In the rows, 128 means zero.
runs of hidden systems
seq 1, T (11 x 18)
[[156 137 134  97 145  80  79 146  94 122 113 167  88 166 161 108 127 170]
 [107  70 115 129 102 158 104 108 128 138  81 104 135 172 144 105  87 170]
 [138 140 140 140 150 184 140 151 174  91 115  65 118 115 148 134 152 174]
 [118 156 161 141 160 138 142 122 168 153  67 128 100  88 133 124 134  66]
 [103 174 108 130 124 128 151  80 128 127 147 103 170 131  68 121  98  72]
 [133 179 105 124 111  64 106 145 110  64 176 140 132 125 137 118 156 106]
 [135  51 129 146  93  76  96 116 108 117 126 163 126 127 159 134  93 104]
 [129  70 134 152 105 148 161 149 127 118 171 112 140 108 113 154  94 201]
 [117 129 158 106 131 151 152 186 137 168 120 151 101  76 151 142 177 153]
 [121 117 141  76 148 162 134  99 114 203 108 134 145 150  96 160 137  89]
 [160 194 104 104 159 106 130 135 115 122 125 116 160 186  79 132 152 161]]
seq 2, K (11 x 18)
[[ 77 131 110 179 145 124 119 110  78 150 140 114 116 140 125 185 169 164]
 [141 113 104 111 125 115 195  89 111 134 109 162  75 152 158 162 149 162]
 [158 127 124  71 154 152 138 120 161 146 144 164  93 172 132  85  81 152]
 [102 134 128 109 158 199  85 153 137  99 114 129 132 154  92  79 142 115]
 [150 114 141 146 112 154 107 102  91  77  91  86 147 108 128 113 171  74]
 [179 157 156 159 121  81 120  89 112 138 113  67 130  97 156 121  89 125]
 [ 56 179 119 144 117  92 128 130 161 172 125 104 119 111 148 124  80 148]
 [ 54 112  96 111  99 129 162 130 173  90 147 148 122 119 135 173 124 112]
 [174  93 142 104 127 101 158 158 150  66 143 183 131 112 101 144 113 120]
 [164 112 156 140 124 128 108 193 106 158 143 165 161 109  88  79 114 137]
 [105 112 131 147 117 169  88 143  76 177 163  97 159 112 126 144 178 138]]
seq 3, K (11 x 18)
[[ 90 126 157 166 103  83 125 182  96 146 100 147 145  67 106 132 135 140]
 [111  90 122 108  78 126 163 129 109 188 178 131 153  96 140 180 129 135]
 [146 132 138  78 165 102 130 157 134 143 162 147 122 149 120 202 138 179]
 [133 116 102 119 140 130 136 154 128 167  88 197 151 183  93 124 167 137]
 [185 108  99 138 128 196 142 114 137 140 165 122 159 166 132 106 180 130]
 [173 155 147 164 199 139  78 118 118 124 123 112  92 150 154 122 169 123]
 [101 144 118 186 146 133 135  60  98 156  78 122 100 147 125 101 116 104]
 [109 171 105 113 109 145 173  68 127  98 160  89  90 117 159 102 110 136]
 [ 99 141 138  84 136  94  91 129 146  71 115 139  79 123 161 107  83 108]
 [ 95  81 137 127  91 135 129 137 131  88  94 123 155 114  81  98  63 117]
 [142 127 156 110  81 137 139 183 129  96 139  84 158  54 131 118 142 144]]
seq 4, U (11 x 18)
[[130 132 104 140 149  81 106 102 109  59 109 121 107 182 144 168 144 155]
 [144 105 120 155  97 108 168 125 157 117  77 149  99 130 172  81  96 169]
 [123 107 149 119 134 197 124 159 175 142 172 101 122  98 141 101  87 155]
 [100 130 177 125 181 168 111 148 120 127 103 129 112  94  90 167 160  90]
 [146 147 131 110  98 107 163  83  74 134  90 123 159 117  85 122 138  66]
 [154 187 110 105 102  64  92 132 121 120 174  92 160 136 147 119 114 143]
 [ 70 108  98 164 122  85  84 165 159 123 113 154 125 150 164 158 129 153]
 [127  59 108 158 105 167 196 122 162 104 120 142 136 132 120 149 124 152]
 [195 136 161 118 158 154 170 150 143 143 171 147 101  83 136 122 148 133]
 [103 141 151 119 161 136  90 131  86 201 136 167 117 121  95 108 116  85]
 [ 98 145  96 105 123 139 115  89  63 106 126  95 157 178  85 137 145 135]]
seq 5, A (11 x 18)
[[166  69 147 137 116 133 185  90  67 127 136 151 113 109 100 143 106 144]
 [164 173 143  84 135 132 128 144 102 168 165 112 113 125 139  92 111 192]
 [ 74 123 128  74 147 155  68 130 125 167  88 128 123 171 136 140 141 123]
 [158 102 115 118 127 153 164  95 147  82  67  97 157 166 108 157 152 122]
 [182 180 128 152 124 103 161 138 174 130 105 123 118 109 169  87 147 125]
 [ 85 140 114 170 131 133  87 124 173 177 145 133 144 127 134  97  92  71]
 [ 81 137 111 160 133 133 137 116 118  56 167 113 141 119  73 159 135 103]
 [148 123 136 123 100  68 156 119  78  92 139 168  81  84 154 127 130 126]
 [142  90 152 115 119 117  94 134 115 173 161 130 124 132 141 110  44 171]
 [ 83 136 140  93 148 168  98 184 121 118 125 100 141 136  96 151 141 187]
 [145  89 136  88 108 142 156 126 112 136  67 140 122 119 153 163 197 108]]
seq 6, Y (11 x 18)
[[168  90 129 178 132 125 160 119 152  77 176 130 123 120 110 124  72 156]
 [107 132 154 155 134 133 124 161 104 155 170 175  77  69 143  96 126 131]
 [ 95  92 140  74 108 155 116  94  52 153 127 130 131 132 103 140 122  96]
 [186 159 139  72 143 115 143 131  90  90 113 105 132 149 103 147 144 172]
 [154 142 115 113 117  90 114 158 165 168  77 151 123 150 190 102 146 155]
 [ 83 104 106 131 127 178 100 129 189 156 128  83 158 163 141 142 114 144]
 [125 141 137 178 164 157 156 145 165  77 125 115 127 100  99 165 174 113]
 [162 116 133 173 119 105 161  97 137 150 121 167 130 102 122 106 104  52]
 [120 160 120 130 130 121 102 104  94 141 207 113 137 135 100  94  75 128]
 [ 75 154 116 118 120  89  97 143  62  77 129 150  96 124 131 137 168 141]
 [151  53 123  94  82 116 143 102 109  93  83 134 120 146 156 137 109 154]]
seq 7, U (11 x 18)
[[194 156 142 112 127  66 124 170 103 121 105 146 162 130  96 103 133 150]
 [111 115 102 152  78 122  84 162 122 185 134 125 175 140 157  98 152 151]
 [118  86 106 159 139 154 126 107 147 140 156  93 139 156 148 209 161 148]
 [158 149 123 149 164 116 208 103 154 148 106 165  83 132 137 157 145 133]
 [126 166 114  96 129 155 148 114 143 165 171 169 106 135 121  61  89 107]
 [106 131 128 103 165 161  52 132 103  78 160 132 114 164  99 113 134 114]
 [149  95 136 164 126 114 109 105  78  80  46 123 123 146 126 115 152 126]
 [163 129 140 150  86 121 143 107 128 141 114  59 138 105 168  94  90 168]
 [ 76 158 153 124 148 131 106 158 178 157 142  87 109  83 157 166 108 147]
 [ 64 117 126 108 130 134 165 123 157 110  91 150 132 115  85 179 129  74]
 [189 144 124  90 104 104 173 133 130  79 154 145 165 116  89 116 132  92]]
seq 8, F (11 x 18)
[[142 118 148 147 153  64  73 127 117 172 129 170 117 144 140 133  75 121]
 [ 76 121  78 155  97 145 145 119 107 113 143 120 138 164 105  93 109 188]
 [143 111 124  94 128 167 147 137 151  78 147 139  81 111 180 142 189 127]
 [169  86 186 127 176 138 110 114 140 170  88 139 109 128 119 134  74 112]
 [100 193 120 138 132 158 146 118 109 151 122  82 146 139  77  81 119 159]
 [105 156 108  82 103 127 108 121 131 103 127 118 126 119 174 140 199  71]
 [164  82 150 135 139  74 103 104 147 111  93 128 150 152 125 175  76  97]
 [115 169 116 177 107  98 160 167 139 111 121 118 141 112 100  86 104 194]
 [ 76 109 119 118  94 165 123 160 148 137 173 150 117  80 166 126 169  98]
 [157  75 159 123 174 140 121 103 113 121 154 143 129 136  82 189 103 100]
 [157 173 134 131 128  99 168 135  66 145 108 145 120 133  92  90 133 184]]
seq 9, T (11 x 18)
[[ 64 133 141 163 117 121  93 133  89 142 146 124 156  90  83 115 102  79]
 [123 123 117 123  87  97 144 121  63  81 155 112 149 104 116 176 180 122]
 [181 102 145  97 108  53 145 131 126 147 132 151 118 116 169 175 110 141]
 [ 94  94 122 116 122 125 123 167 160 185 144 151 154 149 112 148  76 178]
 [107 110 116 112 133 190 133 186 147 126 126 148 143 142 116 135 206 155]
 [203 111 145 125 159 161 137 105 127 160  90 141 133 149 127 132 178  85]
 [167 179 119 170 169 122 131  91 120 175 139 110 138 169 102  97  95 149]
 [ 72 182  83 154 123 118  97 119 119 118 139 125  96 157 166  91 157 149]
 [114  85 112 121 125 145 123  72 136  65 118 124  79 146 173 142 125  93]
 [156 122 160 128 144 132 171 122 152  68 123 126  96 102 103 108  54 151]
 [ 90 151 156 110  98 141 118 174 130 141 125 124 127  60 120  63 105 118]]
seq 10, V (11 x 18)
[[ 92 174 111  81 129  97 101 125  71 141 161 118 144 150 111 171 163 130]
 [133  97  95 100  98  72 133 124 120 112  97 144 148 175 143 188 153 151]
 [167  72 116 136 101 121 142 169 185 141 120 147 152 145 157 124 108 185]
 [112 111 135 163 152 188 120 186 190 161 145 155 125 114 132 103 140 134]
 [114 126 131 165 166 189 154 105 117 146 130 151 122 116  86 126 167  65]
 [182 169 122 142 136 112 173  65  68 139 135 131 120 139 104 106 143 109]
 [134 174 103 119 126  77  91  93  96 146 135 118 103 171 166  91 102 157]
 [ 78 104 106 117 132 129  79 118 148  76  99 105 106 174 159 133 101 162]
 [129  78 156 124 122 153 150 146 169  51  86 115 108  91 138 144 120 135]
 [157 130 185 112 118 146 143 154 150 145 128 110 134  46 119 103 105  92]
 [102 187 146 103 140 132 108 139 105 168 169 100 164 101  79 132 130  97]]
seq 11, A (11 x 18)
[[142 149 120 170  88  72 139 115 115 136  91 146 127  93 171  99 161  85]
 [125 116 112 177 116 108  98 100 155 153 189  97 153 136 140 134  63 120]
 [ 58 156 118 138 151 108 128 165 133  79 163 137 104 114 104 173 136 162]
 [119  58 135  95  89 131 162 129 102 123 125 190  95  99 146 135 128 114]
 [208 108 164  97 147 149 123 145 123 149 171 121 145 130 106 114  86 160]
 [100 175 141 114 159 140  87 177  92 168  86 129 130 138 104 114 176 156]
 [125  85  97 123  91 156 135  77 109 149  89 101 154 164 147 150 166 101]
 [194 175 115 146 158 104 160 100 179 112 138  98 125 151 153 154 132 147]
 [ 73 167 107 157 142 110 131 146 178 153 104 180  97 133 139  87 111 114]
 [ 97  89 104 135 101 180 131 113 143  78 175 125 145 125 101 109 110  85]
 [172 148 160 137 154 101 120 139  92  58 153 131  98  85 111 136 147 116]]
seq 12, F (11 x 18)
[[ 59 109  78 112  78 120 160 102 110 134 154 131 128 145 138 170 123 157]
 [163 107 128  73 146 123 161 142 175  90 160 164  95 141 149 163 122 152]
 [158 105 156 117 150 156 118 171 146 167  97 180 124 141 107  71  94 148]
 [129 135 111 149 123 210 116 122 110 146 148  92 161 147 103  77 166 124]
 [150 148 134 143 157 125 101  97  99 109 115 100 116 134 156 170 202  89]
 [126 131 132 161 128  58 134  76 125 160  73 117 113 139 150 153  82 125]
 [ 79 175  89 135  97 109 158 127 175 106 157 111 122 127 141 101  80 159]
 [ 90 105 130  87 132 150 108 172 171  75 147 173 106 109 132 128 132  93]
 [176  64 170 139 134 153 138 132 105 107 109 147 149 111  70 119  97 105]
 [164 168 148 149 114 138 133 141  66 147 148  85 146  88 111  92 152 161]
 [ 89 139 126 101 117 115  77 119  89 180 143 102 125 120 173 174 166 120]]
seq 13, V (11 x 18)
[[101 145 119 157 135 133  99 135  87 173 117 102 180 148  91 158 185 123]
 [137 136  88 163 111  97 183  93 125 152 113 117 138 154 150 183 176 155]
 [152 124 104 142 132  96 159 112 189 167 139 161  96 151 180 133  87 153]
 [ 92 108 115 135 158 166 121 139 181 120 145 179  96 155 110  88  75 128]
 [130 110 132 141 137 181 128 128 104  59 128 158 104 117  97  78 155  85]
 [187 125 166 138 126 131 104  98  57 120 116 102 120 100 133  94 146  99]
 [117 168 145 119 134 110  95 109  77 167 102  58 126 130 136 131 106 174]
 [ 64 156 109  88 113 110 136 119 152 112  96  82 114 141 154 175 135 159]
 [139 106 125  85 110 107 167 133 207  87 109 135 138 124 147 172 108 104]
 [164 119 153 131 126 116 131 187 179 125 149 156 170  96  89  98  84 109]
 [ 98 143 122 170 121 143  97 173 104 138 176 141 165 100  91  94 159  99]]
seq 14, Y (11 x 18)
[[117 144 148 126 114  78 135 101  98 172  84 106 106  95 172 170 144 119]
 [106 146 108  80 117 105 174  97 161 153 126 109 142 159 110 170  70 148]
 [113 172 103  88 138 122 148 187 192  91 156 168 126 132 120 128 156 134]
 [137  64 123 139 116 142  87 153 159 114 123 176 156 140 129 105 141  69]
 [172  95 144 191 140 161 105 133  96 117 159  93 165 121  84 114 118 149]
 [129 156 140 185 123 104 141 120  70 165 132 119 101  82 154 127 171 138]
 [101 125 105  99 112 106 153  52  97 172 133 119 109 154 148 167 101 122]
 [121 168 112  68 164 129 162 134 153  86 143 145  98 167 104 142 114 172]
 [129 111 126 102 121 144 116 171 170 102  83 194 109 140 149  75 152 105]
 [155  76 152 136 127 190  76 132 144 119 122  83 166 137 121  94 108 113]
 [143 163 167 194 153 121 112 147 104 128 110  74 135  77 116 136 158 142]]

runs to name
seq 15 (2 x 18)
[[103 166 135 130 175 167  86 181 163 143 127 106 121 146 131 124 149 188]
 [100 125 123 141 144 162 123 102 134 133  44 134 116 150 132 123 180  76]]
 | T
seq 16 (2 x 18)
[[ 96 109 137 139 130 148 142  98 106 179  38 118 122 148 111 114 103 147]
 [126 187 104  97 116 166 154 111 159 113 141  51 149 138 142 123 149 155]]
 | T
seq 17 (2 x 18)
[[139 119 105 108 129  89 111 174 134  71 126 153 167 175 105 168 164 153]
 [168  75 119 175  98 111 157 169 147 153 100 174 144 123 151 116 154 157]]
 | F
seq 18 (2 x 18)
[[126  75 158  81  94 141 141 126 104 111  80 149  79  93 166 115 120 128]
 [165 117 164  91 134 170 124 121 141 138 141  63 151 123 113 122  69 156]]
 | F
seq 19 (2 x 18)
[[111  67 140 175 139 158  93 163 144 121  98 154 104 118 164 138 170 124]
 [143 100 147 191 156 169 182  81 127 154 120 107 119 107  98 157 108 134]]
 | F
seq 20 (2 x 18)
[[125 111 108  97  90 101 109 137 104 157  69 150 175 163 131 129 171 102]
 [180 118  99 138 123 132 126 121 159 111 152  70 178 178 140 144 128 182]]
 | Y
seq 21 (2 x 18)
[[145 174 110  72 138 125 108 152 178 169 157 116 134 163 162 109 121 163]
 [ 82 110 103 144 159 154  77 137 176 113  94 135 143 181 118 144 152  97]]
 | K
seq 22 (2 x 18)
[[125 167 104 101 107  94 166 150 101  98 169 188 123 108 105 129 172 108]
 [172  83 116 116 101  92  78 118  88 156 153 162 157 159 146 120 134  92]]
 | V
seq 23 (2 x 18)
[[138 110 152 118 115 125 134 175 140 163 202 161 126  85 123 117  82 152]
 [ 82 120 129 102 144 163 103 165  91 154 171 178 123 130  90 135 163 116]]
 | V
seq 24 (2 x 18)
[[136 113 116 202 151 134  76 151 106 130 134 114 134 156 145 138 173 179]
 [112  95 116 196 122 151 170  80 108 151 100 118  96 126 162 149 155 149]]
 | Y
seq 25 (2 x 18)
[[183 150  84 126 128 102 127 124 141 117 147 173 117 182 162  81 155 134]
 [139  84 120 166 143 151  77 105 143 131 148 148 103 170 159  83  85 137]]
 | T
seq 26 (2 x 18)
[[145 111 134 153 148 148  77 125 198  90 116  91 120 130 179 125 122  97]
 [109 124 149 208 157 139 153 119 155 100 100 121 122  91  91 126  93 101]]
 | T
seq 27 (2 x 18)
[[ 99 132 161 122 122 180 120 107  82 116 103  89  77  84 143  89 139 134]
 [116 128 165  69 127 149 122  84 114 123 105  56 116 100 140 161 111 103]]
 | F
seq 28 (2 x 18)
[[132 147 135 127 102  61  75 116  74 122 143 138 130 110 143  95 108  84]
 [ 95  89 111 139  80  98  93 121  94  85 147  94 141 132 139 140  98 166]]
 | F
